Each path below is one point turned by a fixed rotation once a step. After each direction that follows a path, write how fast that rotation turns it, in degrees each step (0 if it stays still).
Each turn is a multiple of 5 degrees from 10 to 175, or 0.
Each row of a path follows its step; steps can be skipped.

step 0: -1.394  -0.677  0.136  1.183  0.089  0.437  -1.757  -1.828  -0.403  3.169  3.691  -0.707  -1.195  -0.954  0.715  -1.206  -1.294  -0.091  -0.517  -3.295  -0.371  0.400  0.082  0.177  1.382  2.295  0.885  0.644  0.763  -0.335  1.370  1.350  -0.782  1.714  1.223  -0.710  -0.843  -0.049  -0.384  3.323  0.248  -1.722  -2.135  1.449  1.932  1.606  -0.631  -2.020  1.448  -0.866  -1.999  -3.415  0.750  -0.435  1.240  -1.445  -0.269  -0.959  -1.074  -0.983  1.119  2.512  0.234  -2.075  -0.474  0.426  -0.237  0.658  -1.519  0.965  -0.886  2.983  0.602  0.751
step 5: -0.217  -1.875  0.930  1.810  -0.922  -0.641  -0.047  0.003  -2.780  -1.833  -2.082  0.481  -0.531  -0.068  -0.983  1.097  1.050  -0.580  1.887  -0.504  1.565  1.798  1.457  1.375  -1.541  -2.348  -0.574  0.752  1.097  -1.281  -0.144  -1.042  -2.636  3.920  1.237  -1.086  -1.140  1.613  -0.300  2.278  -2.143  -0.037  -0.605  -2.133  0.283  -3.136  -0.089  1.324  1.326  1.960  -0.739  0.384  -2.045  -0.169  1.267  1.454  2.149  -0.868  -1.601  -0.167  0.552  1.742  -0.630  -1.719  1.903  -2.058  0.860  0.480  -0.137  -2.034  -1.837  0.083  0.164  0.334
step 20: -0.595  -1.343  -2.105  -1.119  1.872  0.977  0.291  -1.663  1.158  -1.722  0.715  0.094  0.581  -3.987  -0.169  -0.771  3.066  2.335  0.432  0.476  0.160  0.245  1.768  2.683  -0.409  1.110  -0.289  0.271  0.612  2.055  -1.080  -0.069  -0.737  2.444  -0.671  -0.146  -0.513  1.974  -1.909  1.114  -0.878  0.734  1.735  0.704  -1.678  0.071  1.245  -2.129  1.252  -0.605  -1.039  1.754  -0.275  -1.514  -3.124  1.302  1.376  1.323  -2.949  -1.453  0.854  -0.693  -0.743  -0.677  1.132  -2.300  -1.039  0.891  -0.593  -0.914  -1.251  -1.385  -2.465  0.050
step 26: -0.047  -1.748  -0.207  0.476  0.953  -1.951  1.493  -1.277  0.495  0.330  1.371  0.114  -0.293  -2.905  -0.613  -1.570  2.378  0.823  -1.702  -1.156  -1.706  0.842  0.939  1.493  -1.512  3.381  -1.191  0.424  -0.246  0.096  -0.953  1.541  -2.827  0.105  1.396  0.022  0.064  0.468  -0.379  2.213  0.470  -0.419  2.210  1.403  1.020  -2.417  -1.728  -0.682  -0.979  -1.951  -1.128  -1.294  -0.686  -4.476  0.838  -3.212  1.738  -0.481  1.069  -1.743  0.699  -0.288  0.297  1.264  -1.028  1.441  0.006  -0.449  1.369  -1.534  -0.519  1.474  -0.107  2.039
step 29: -2.370  -0.288  -0.089  -1.581  0.596  -3.431  1.545  -1.383  1.116  3.171  -0.358  -0.693  -0.036  -1.500  -0.619  0.117  -0.048  1.765  1.171  -0.935  -0.667  -0.768  -0.763  -0.963  -1.102  3.081  0.502  0.318  0.239  1.330  -1.358  1.597  -1.423  0.901  1.792  -0.002  -0.035  -1.593  0.443  0.850  1.156  1.053  1.473  1.984  -0.942  -1.714  -1.005  -0.651  -1.406  -1.815  2.216  -0.645  2.019  -2.272  -3.061  -1.304  -0.024  -1.479  -0.013  0.467  0.959  0.983  0.788  4.037  1.915  -1.414  0.948  1.429  0.519  0.285  1.665  -1.400  1.363  0.411
step 33: -2.316  -1.829  0.707  -0.196  0.746  -2.272  -0.133  -1.854  -0.359  0.437  1.878  -3.227  -1.497  1.282  -0.492  1.182  -1.286  0.419  -1.892  -1.447  2.655  0.515  0.476  -1.335  -0.480  0.602  1.478  2.233  1.387  -0.744  -0.904  0.849  -3.849  2.814  0.602  0.254  1.222  0.136  0.597  1.372  0.182  3.296  -0.097  -1.428  1.971  0.677  1.574  1.828  0.507  1.241  -0.573  0.335  -0.111  -2.961  -1.321  0.692  0.994  -0.952  0.587  0.754  2.924  -0.249  0.132  -0.322  -0.612  0.255  -0.639  0.981  2.055  0.281  2.126  0.595  0.036  1.656
step 38: -1.157  -1.113  2.866  -0.950  -0.730  -0.686  0.324  -2.796  -2.512  1.373  0.439  0.842  1.826  -2.790  -0.851  0.167  0.508  0.266  1.603  -0.404  -1.514  -1.166  1.366  0.605  0.332  -1.626  -1.453  1.920  -1.474  -0.477  0.812  2.219  -0.916  1.347  0.710  -0.976  -2.112  0.142  -0.541  0.777  2.775  -0.579  -2.670  -1.557  2.697  -0.496  -1.884  -1.977  -1.209  0.412  0.135  -0.350  0.147  -0.365  1.022  -1.582  1.205  0.251  1.284  -1.329  -0.629  1.794  0.284  1.492  0.530  -2.291  -1.713  1.843  -2.005  -0.317  -0.646  3.398  -1.185  0.697
step 41: -0.096  -0.852  0.901  2.914  -0.879  -0.028  -0.214  -2.413  -1.427  1.383  0.483  -0.204  0.684  -3.320  1.887  -0.267  -0.181  -1.306  3.237  -1.395  -2.006  -1.119  -0.873  1.168  0.233  -0.378  -0.056  -2.399  0.136  0.186  0.912  -0.460  1.047  2.739  1.539  -0.294  -1.830  -0.535  0.741  0.722  2.114  -1.545  -0.681  -0.309  0.114  -1.336  0.071  0.557  -2.850  -1.705  -0.297  -0.800  -0.860  -2.395  -1.072  1.151  0.584  -0.996  1.841  -0.041  3.090  1.993  2.381  1.193  1.782  0.036  -1.258  1.671  1.792  1.850  -1.274  1.820  -1.211  -0.120
step 47: 1.397  0.533  0.370  1.343  -0.147  2.702  -0.324  -1.364  1.127  -0.011  -1.312  -1.866  0.062  -0.400  3.097  1.229  -1.414  -0.026  3.158  -0.100  -2.193  0.111  0.936  -0.199  1.347  2.667  1.667  0.334  1.670  -1.313  -1.012  0.226  -0.138  1.646  2.038  -0.875  -1.519  -0.665  -4.183  -1.079  0.565  -1.653  0.682  1.042  0.890  -2.486  -2.391  -0.597  -1.017  0.812  -0.095  -0.643  0.413  -0.271  0.496  3.014  2.517  -1.716  0.125  -0.068  -0.496  -1.175  0.105  -1.798  1.382  -2.416  1.487  0.380  -1.093  -1.647  -0.323  1.249  -1.585  0.153
Speeds:
-0.517  -0.071  0.223  -0.259  -0.246  -0.030  -0.388  0.380  -0.378  0.267  0.322  0.617  0.018  -0.056  0.328  0.292  0.252  -0.187  -0.039  -0.421  0.208  -0.095  -0.096  -0.287  0.176  0.423  -0.741  0.210  -0.526  -0.174  0.525  0.306  0.449  -0.238  -0.107  0.034  0.288  0.866  0.254  -0.482  -0.203  0.460  0.429  -0.099  0.073  -0.375  0.166  0.148  -0.728  -0.238  -0.323  -0.134  0.724  -0.358  0.384  -0.296  0.043  -0.651  -0.361  -0.451  0.638  0.010  0.207  -0.357  -0.020  -0.146  -0.271  -0.430  0.219  0.165  0.361  0.418  -0.456  -0.632
95
-0.809  0.091  -0.244  -0.366  0.179  0.194  -0.207  -0.208  0.131  -0.109  0.174  -0.106  0.456  0.170  0.347  0.009  -0.599  -0.908  0.530  0.183  0.336  -0.335  -0.012  -0.390  0.086  0.062  -0.516  0.095  0.673  -0.457  -0.465  -0.269  -0.090  0.062  -0.119  0.148  0.068  -0.801  -0.060  0.462  0.417  -0.416  0.167  -0.614  -0.183  0.361  0.711  -0.490  -0.234  0.725  -0.485  0.112  -0.352  -0.073  0.583  -0.111  0.163  -0.405  -0.008  -0.234  0.259  -0.012  0.191  -0.189  0.346  -0.066  -0.312  0.198  0.258  -0.497  -0.385  0.104  0.313  -0.361
130
-0.062  0.196  0.142  -0.601  0.060  0.445  0.193  -0.179  0.791  -0.262  0.013  -0.139  0.245  -0.270  -0.319  -0.104  -0.096  0.026  0.253  -0.336  0.207  -0.497  0.324  0.004  -0.149  0.589  -0.306  0.335  0.153  -0.082  0.369  -0.034  -0.124  0.257  0.438  0.188  0.084  -0.284  0.456  -0.323  -0.112  0.229  0.184  0.461  0.099  0.426  -0.417  -0.841  0.767  -0.455  0.095  -0.132  0.517  -0.104  0.543  -0.677  0.096  0.352  0.694  0.221  -0.461  0.452  0.218  -0.595  0.094  -0.210  0.591  -0.360  -0.435  0.006  -0.118  -0.308  -0.652  -0.350
40
0.407  -0.401  -0.305  0.160  -0.685  -0.032  0.801  -0.226  -0.377  -0.549  -0.386  0.231  0.138  -0.556  0.075  0.377  0.240  -0.029  0.472  -0.106  0.265  -0.884  0.043  -0.162  -0.340  -0.415  0.167  0.024  0.409  -0.420  0.206  0.216  -0.150  0.055  -0.513  -0.484  -0.242  -0.235  -0.054  -0.230  0.063  -0.200  0.257  0.017  0.650  0.113  0.182  0.097  -0.072  0.227  -0.022  -0.191  -0.038  -0.159  -0.115  -0.880  0.461  -0.473  0.150  -0.053  -0.153  -0.250  0.137  0.474  -0.459  0.476  0.028  -0.687  -0.176  -0.101  1.005  -0.030  0.378  0.212
90
0.367  -0.361  0.249  0.030  -0.476  0.649  0.009  -0.292  -0.145  -0.090  0.244  0.491  -0.412  -0.122  0.309  -0.399  -0.532  -0.815  0.121  0.156  -0.390  0.216  -0.175  -0.061  0.188  0.419  -0.303  0.132  -0.090  0.290  0.047  0.251  0.465  0.349  0.365  0.669  -0.644  -0.176  -0.429  -0.161  0.359  -0.119  0.026  0.514  0.061  0.136  -0.213  0.265  0.359  -0.045  0.098  -0.419  0.528  0.512  0.213  -0.160  0.229  0.056  0.011  -0.132  -0.034  -0.263  -0.545  0.482  0.700  0.747  -0.387  0.911  -0.274  0.193  0.548  0.203  0.087  -0.218
115
0.055  -0.990  -0.110  0.170  0.123  0.040  -0.154  0.157  0.300  0.018  -0.146  -0.751  -0.014  -0.468  -0.144  -0.257  -0.179  0.016  0.058  -0.187  0.248  0.365  -0.475  0.494  0.220  0.226  -0.101  0.080  0.362  -0.022  -0.388  0.152  0.764  0.177  0.392  -0.486  0.175  -0.183  -0.207  -0.609  0.317  0.053  0.158  0.462  -0.258  0.977  0.005  -0.211  -0.249  -0.091  -0.055  0.220  -0.254  -0.158  -0.246  0.601  0.278  -0.068  -0.147  -0.286  0.558  -0.240  0.458  -0.453  -0.573  0.424  0.451  0.031  0.154  -0.227  0.428  0.766  -0.542  0.461
55
0.356  0.380  0.296  0.032  -0.012  0.186  0.171  0.492  -0.589  -0.307  0.307  -0.056  -0.277  -0.432  -0.206  -0.018  -0.091  -0.115  -0.242  0.104  -0.123  -0.089  -0.433  -0.415  0.235  0.177  0.394  0.210  0.104  0.474  -0.125  -0.158  0.441  -0.373  -0.886  -0.231  -0.110  -0.241  0.204  -0.016  -0.355  -0.219  -0.584  0.173  -0.610  0.379  0.119  -0.142  0.285  -0.743  0.216  0.294  -0.405  -0.306  -0.226  -0.399  0.911  -0.695  -0.034  -0.165  0.309  0.318  0.479  -0.782  0.534  0.083  -0.397  0.214  -0.089  0.501  -0.321  -0.590  0.199  0.026
155
0.287  0.196  0.582  0.215  -0.127  0.486  -0.072  0.438  0.538  0.079  -0.122  -0.265  -0.436  -0.182  0.276  0.305  1.220  0.235  0.581  0.364  0.018  -0.173  0.113  -0.202  -0.165  -0.088  0.881  -0.201  0.380  -0.269  0.147  -0.020  0.258  0.273  0.324  0.397  0.170  0.326  -0.010  -0.580  0.566  -0.027  -0.278  -0.300  -0.059  -0.171  0.172  -0.205  0.185  0.263  0.303  0.087  -0.507  0.230  0.436  0.174  -0.080  -0.144  0.476  0.244  0.692  0.084  -0.687  -0.505  0.015  -0.071  -0.839  0.019  0.087  -0.402  0.240  0.112  -0.144  -0.413
110
